(in the rows, 128 means zero)
Rows swapped in pairs by one turn or mirror: which row each one swaps with
The rows were stretched afterwards, more along some directions than others.
J_134: [158 136 140 126 117 113 168 151 102 122 184  89 153 113 164 103 133 119
 111 129 112 137 142 110 106 121 155 131 143 114 150 121 145]
J_165: [122 132 134 122 115 117 114 123 125 139 141 131 171 129 132 146 133 141
 110 131 119 136 132 133 116 126 129 125 132 115 146 121 153]
J_208: [112 138 168 103 139 126 149 121  95 141 134 104 143 100 145 108 132 140
 124 143 128 134 114 122  76 107 152 126 119 111 150 122 122]
J_346: [119 125 119 136 125 144 138 142 127 121 174 102 124 125 176  89 119 121
 103 129 130 136 128 130 124 116 137 128 128 124 141  93 166]
J_489: [111 142 142 102  98 126 157 142  97 140 161 117 159 103 141 110 123 145
 111 133 118 142 135 123 108  96 156 114 117 110 163 105 149]
J_116: [128 147 139 112  97 124 156 123 110 118 167 115 159 129 166 113 136 145
 111 139 111 156 130 123 109  98 163 110 123 111 152 119 169]
J_568: [140 143 125 124 117  99 159 127 132 110 167  97 152 102 145 118 154 139
 120 106 112 125 121 125  92 116 129 175 140 122 142 135 119]
J_314: [127 136 139 120 149 100 142 138 135 117 166  96 138 111 155 119 156 117
 110 112 102 131 113 105 133 137 133 135 135 134 132 108 144]
J_900: [111 147 161 138 122 137 158 145 135 105 153 112 121 124 157 127 141 137
 118 128 130 159 145 106 114 140 169 136 148 108 145 104 136]
J_142: [ 89 141 136 123 127 118 149 147 123  98 191  99 113 115 166  95 140 151
 117 116 124 154 129 115 109 111 140 141 117 114 161 133 138]
J_279: [120 138 143 123 156 111 136 126 133 104 168 106 107  93 175 115 164 120
 108 116 116 135 121 105 123 152 142 156 136 144 126 123 144]
J_741: [102 132 147 141 146 156 137 140 107 129 168 126 126 132 168 100 133 125
 108 148 134 156 160 136 124 110 151 125 130 140 143  98 151]
J_764: [133 129 137 125 102 115 145 138 118 136 172  92 155 124 155 112 143 123
 110 121 124 134 144 121  96 123 151 152 164 124 140 123 151]
J_81: [115 143 139 131 119 139 132 124 127 114 163 153 141 116 134 146 161 133
 106 134 107 147 142 134 128 122 140 121 115 138 142 100 149]
J_282: [118 135 136  97 120  95 129 144 115 127 148 107 147 125 150 120 149 145
  93 133 109 135 131 114  98 122 148 120 128 114 139 126 137]
J_760: [ 84 145 134 120 107 126 131 147 124 122 178 120 141 125 156  95 131 133
 107 124 136 163 154 128 109 118 152 145 121 109 173 108 156]
J_280: [107 141 129 111 113 109 155 135 117 101 189  99 138 109 151 105 172 138
 104 109  88 155 131 120 110 115 139 137 116 119 141 102 155]
J_57: [127 138 142 104 127  83 130 128 118 102 196 124 155 113 166 122 153 139
 113 116  94 133 113 115 106 120 138 155 143 118 148 127 126]
J_555: [117 150 116 111 116 138 139 139 118 103 163 103 163 133 171 100 113 124
  98 146 131 147 141 144 113 105 125 144 139 100 172 101 146]
J_941: [145 134 145 138 120 133 160 147 115 106 176 102 142 111 160 126 149 106
 115 119 110 128 135 129 128 143 151 126 158 117 134  88 139]
J_961: [116 148 144 130 156 115 145 126 130 107 170 104 139 100 157 118 152 122
 103 123 107 154 126 129 134 131 129 133 132 135 139  88 173]
J_212: [ 99 118 127 109 108  89 128 161 122 135 174 109 133 116 125 134 132 159
 112 102 103 142 137 112 114 110 144 119 129 117 130 133 129]
J_234: [110 138 135 127 133 139 152 158 127 119 165  97 145 142 167 121 138 124
 109 129 119 138 137 123 110 127 153 129 139 130 121 100 168]
J_39: [124 119 140 116 137 121 144 139 124 112 175 101 141 125 169 102 129 112
 120 136 126 127 141 127 104 130 145 176 170 132 125 115 147]
J_203: [120 119 144 134 132 127 160 154 126 116 174 101 129 102 139 119 134 130
 135 119 129 133 146 118 129 137 160 131 151 121 135 110 144]
J_740: [110 140 152 115  96 122 157 111 117 135 151 113 146 132 150 124 139 144
 138 124 115 135 143 107  85 128 161 114 118 103 151 130 142]
J_132: [128 135 155 133 127 124 145 128 118 120 164 116 127  99 156 108 147 132
 112 108 107 133 122 133 125 110 129 126 118 125 146 127 145]
J_613: [ 93 131 127 108 111 118 150 130 121 111 173  92 148 145 164 117 153 146
 117 126 113 149 143 131 112 106 145 132 106 127 153 113 168]
J_713: [102 162 138 132 115 130 144 160 130 110 178 110 144 141 181  98 130 137
  97 118 114 178 159 115 132 119 162 133 129 112 162 116 174]
J_608: [132 140 130 129 114 125 131 101 109 119 183 137 157 133 155 133 167 141
 100 131  95 141 128 149 112 115 113 142 118 132 132 103 141]
J_705: [127 126 128 129 129 128 145 136 149 114 149 115 132 105 163  97 114 105
 120 140 138 130 114 116 113 134 133 154 137 124 135 107 147]
J_211: [117 136 149 118 121 100 146 143 106 126 165 104 152 124 158 115 141 131
  98 131 124 138 138 124  89 105 161 141 148 131 160 127 136]
J_671: [ 93 147 134 117 125 121 115 122 119 124 173 107 124 125 158 108 143 151
  88 125 113 148 131 131 126 100 137 114 116 132 166 137 169]
J_404: [121 129 142 117 143  87 146 148 128 124 188  97 125  97 167 103 133 122
 103 119 125 133 138 114 104 131 147 149 143 130 154 129 139]
J_46: [134 140 143 116 112 105 177 126 122 116 177  88 141 109 157 114 131 151
 123 109 102 154 121 128 107 114 152 131 103 119 140 138 144]
J_612: [102 139 113 144  93 150 130 133 140 121 164 134 144 140 145 133 125 122
 106 125 125 160 159 125 139 133 138 120 141 107 156  81 157]
J_712: [ 94 151 140  88 142 105 137 133 117 113 164  95 122 110 156 111 145 138
  98 115 112 138 126 115 114 109 115 134 136 112 154 136 170]
J_627: [126 140 150 121 111 132 154 116 115 130 157 107 144 116 147  92 137 146
 150 127 123 144 122 123  98 114 156 118  90 114 157 140 138]
J_433: [122 135 127 141 114 123 150 132 139 104 185 122 122 136 168 112 155 135
 118 113 114 177 146 124 119 131 157 153 130 138 125 120 162]
J_880: [113 152 136 138 108 152 136 110 123 123 152 128 161 139 145 125 140 132
 118 148 115 153 146 150 106 110 141 123 123 120 139  88 172]
J_94: [110 163 156 106 121 117 150 128 127  97 182 121 143 118 171 118 127 143
 115 126 118 163 137 120 110 114 158 128 110 113 171 112 150]
J_995: [142 148 175 125 148 116 152 122 100 100 183 127 127 111 179 116 151 139
 124 121 107 155 121 120 104 136 155 152 141 129 127 136 133]
J_793: [137 148 132 141 134 121 145 137 136 127 154 108 137 105 164 114 138 110
 100 138 135 129 122 106 112 136 152 142 134 138 147  89 142]
J_508: [ 91 148 125 126 132 120 130 154 123 111 186 108 147 130 175 113 136 138
  75 125 129 157 145 128 118 110 130 141 149 130 151  99 169]
J_913: [123 155 147 115 146 114 155 133 116 102 152 118 128  94 160 113 147 136
 117 133 124 136 111 105 119 136 149 113 110 115 146 118 148]
J_225: [126 133 129 120 134 105 125 148 135 133 165 114 114 145 162  92 118 108
 117 133 133 136 128 118 124 124 142 157 133 130 142 130 139]
J_482: [127 133 142 101 133 107 142 121 115 121 176  99 123 110 154 114 164 122
 103 128 103 135 133 120  95 123 146 129 129 130 154 122 135]
J_610: [106 123 128 104 132 111 155 176 125 110 196  73 125 121 150 107 133 127
 115 113 110 133 158 116 128 119 146 125 136 114 146 119 149]
J_189: [101 115 137 120 146 104 123 121 141 109 166 129  96 123 166  95 147 137
 123 117 134 132 116 114 115 135 141 156 112 138 136 149 129]
J_78: [ 98 138 132 123 153 115 116 122 140 132 176 126 106 115 143 120 155 124
 109 130 107 145 130 118 137 122 133 141 126 155 124 111 166]
J_677: [129 125 131 130 111 132 138 137 104 133 152 120 151 105 129 124 132 127
 109 136 114 116 135 146 132 125 140 108 123 119 144 105 154]
J_720: [100 123 137 124 133 120 110 144 129 143 179 135 127 135 156 119 140 124
  92 126 114 133 137 107 104 111 140 152 134 143 139 116 139]
J_160: [101 134 132 120 100 117 129 122 142 119 157 126 147 144 146 122 142 146
 110 121  98 147 128 124 115 126 137 121 125 110 162 114 150]
J_197: [115 141 159 116 111 120 144 148 121 124 141 111 153  96 146 138 143 147
 104 123  95 147 142 109 108 108 152 128 153 111 148 111 135]
J_219: [130 134 137 124 140 118 138 143 115 122 194 110 140 121 161 119 150 141
  97 136 108 149 137 120 110 106 157 131 146 138 130 108 145]
J_183: [137 140 144 112 139 105 137 128 134 113 164 103 126 106 166 113 158 125
 118 111 110 120 117 118  99 144 139 152 145 128 133 133 127]
J_459: [131 152 156 110 132  96 155 135 115 130 160  89 152  97 155 128 161 140
 117 117 106 154 129 119  98 130 139 148 131 126 143 124 137]
J_319: [ 98 135 145 129 149 132 132 118 133 107 174 131 106 126 166  96 130 131
 126 132 137 154 135 123 120 126 144 162 121 140 148 135 137]
J_904: [122 138 138 128 100 130 147 159 123 112 163 118 170 137 153 108 116 119
 121 128 139 137 140 100 123 135 176 131 148  99 158  89 144]
J_341: [107 128 126 137 125 137 131 143 130 126 153 134 163 135 143 125 117 125
 108 149 126 144 147 134 124 126 145 137 121 123 139  86 136]
J_851: [101 153 140 112 143 115 136 114 131 104 177 117 126 113 174 104 149 135
 112 121 112 153 122 107 118 111 151 131 110 138 162 118 165]
J_72: [131 141 138 123 137 107 126 113 131 116 162 120 126 123 156  92 153 117
 104 131 121 142 117 106 118 129 131 145 117 136 144 129 133]
J_350: [115 142 140  98 120 117 155 135 106 117 160 120 169 124 151 117 133 136
 118 133 116 130 127 126 122 111 137 124 130 111 141 109 149]
J_326: [132 140 128 136 137 150 166 139 111 121 141  96 159 104 151 105 147 126
 121 149 128 138 136 140 116 133 146 126 131 134 128  90 157]
J_303: [111 135 141 120 143 103 122 115 136  97 174 107 118 113 178 114 161 129
 103 120  97 147 118 129 108 125 123 163 141 139 143 131 160]
J_530: [135 150 139 129 130 140 132 128 106 138 167 106 150 115 156 110 127 117
  91 138 119 151 137 130 127 106 129 113 145 112 152 107 148]
J_998: [113 136 142 121 114 118 147 135 103 127 179 116 148 108 152 125 158 142
 109 122  92 138 131 139 108  94 127 145 139 132 136 128 137]
J_60: [ 89 123 129 113 129 102 108 120 134 119 163 135 133 146 163 116 145 154
 108 136 122 146 130 111 108 125 147 148 123 134 146 131 131]
J_794: [ 75 126 152 120 123 132 135 162 126 119 172 112 107 134 159 109 143 139
  93 109 109 161 148  94 101 112 167 130 140 129 147 111 144]
J_689: [133 137 150 133 116 127 152 155 124 135 160  86 137 125 168  90 138 119
 112 109 121 164 133 116 115 129 168 115 132 116 143 113 166]
J_252: [107 124 156 104 116 106 141 158 110 119 180 105 122 121 165 115 139 142
  95  90  99 153 148 110 109 108 174 119 140 129 144 137 153]
J_635: [ 89 136 155 112 122 124 134 135 110 125 171 115 136 139 171 108 132 140
 112 123 118 161 140 131 105 123 159 151 155 127 144 123 151]
J_159: [119 154 139 134 131 124 131 148 119 119 169 105 158 134 145  87 129 112
  97 143 122 146 133 136 129 121 128 131 138 122 145 115 157]
J_761: [134 147 147 127  93 120 139 123 125 111 167 133 159 140 170 114 134 131
 104 135 107 164 133 137  99 116 139 152 138 116 143 129 150]
J_931: [130 139 139 142 119 144 165 127 128 111 158 126 151 134 162 107 137 118
 131 128 120 151 140 150 108 123 123 156 123 136 135 108 128]
J_803: [ 89 134 145 110 121 112 129 151 116 100 198 142 132 140 169 113 131 144
  96 123 115 156 153 125 108 113 161 144 135 130 174 127 139]
J_816: [126 143 141 140 114 125 162 152 139 117 176  71 136 134 191  84 144 109
 117 113 115 152 137 106 107 128 168 149 147 113 139 110 151]
J_812: [123 141 148 140 105 132 150 113 106 123 158 128 148 126 140 110 130 140
 127 120 117 158 138 138  84 116 129 144 116 120 141 116 126]
J_217: [114 135 143 128 137 131 133 129 114 131 152  96 142 152 153 117 149 133
 111 122 111 143 139 132 110 110 141 126 139 124 132 127 145]
J_201: [129 141 134 112 120 110 144 133 111 116 167 105 154 102 155 126 171 128
  95 134  99 123 132 123  95 126 134 159 160 124 130 105 153]
J_23: [108 136 126 126 100 124 147 133 121 114 178 131 158 105 147 122 130 115
 115 123 130 129 153 130 103 130 152 150 141 116 153  86 134]
J_348: [119 152 154 145 142 150 147 114 116 119 148 112 148 124 151 130 160 133
 120 137 107 154 131 125 128 130 147 114 128 130 120  79 169]
J_911: [108 115 127 134 131 122 122 150 121 132 179 107 151 136 156 119 156 117
  93 127 103 130 149 128 135 123 131 119 138 136 132  90 160]
J_74: [105 123 154 110 115 103 153 119 114 114 166 126 141 119 155 115 149 147
 121 109 105 144 125 131 100 120 130 149 116 127 154 128 123]
J_497: [131 154 138  93 119 102 152 153 106 124 172  91 146 104 146 111 147 129
 107 127 103 124 129 107  98 112 150 124 150  96 147 116 151]
J_579: [142 143 135 147 130 120 156 141 133 109 170  99 133 117 174 114 146 128
 109 109 103 162 121 126 124 138 125 140 133 130 137 109 157]

J_78 is swapped with J_72
J_880 is swapped with J_282
J_350 is swapped with J_39
J_712 is swapped with J_705
J_961 is swapped with J_189
J_764 is swapped with J_489
J_74 is swapped with J_203
J_348 is swapped with J_60
J_208 is swapped with J_165
J_234 is swapped with J_555
J_740 is swapped with J_197
J_433 is swapped with J_280

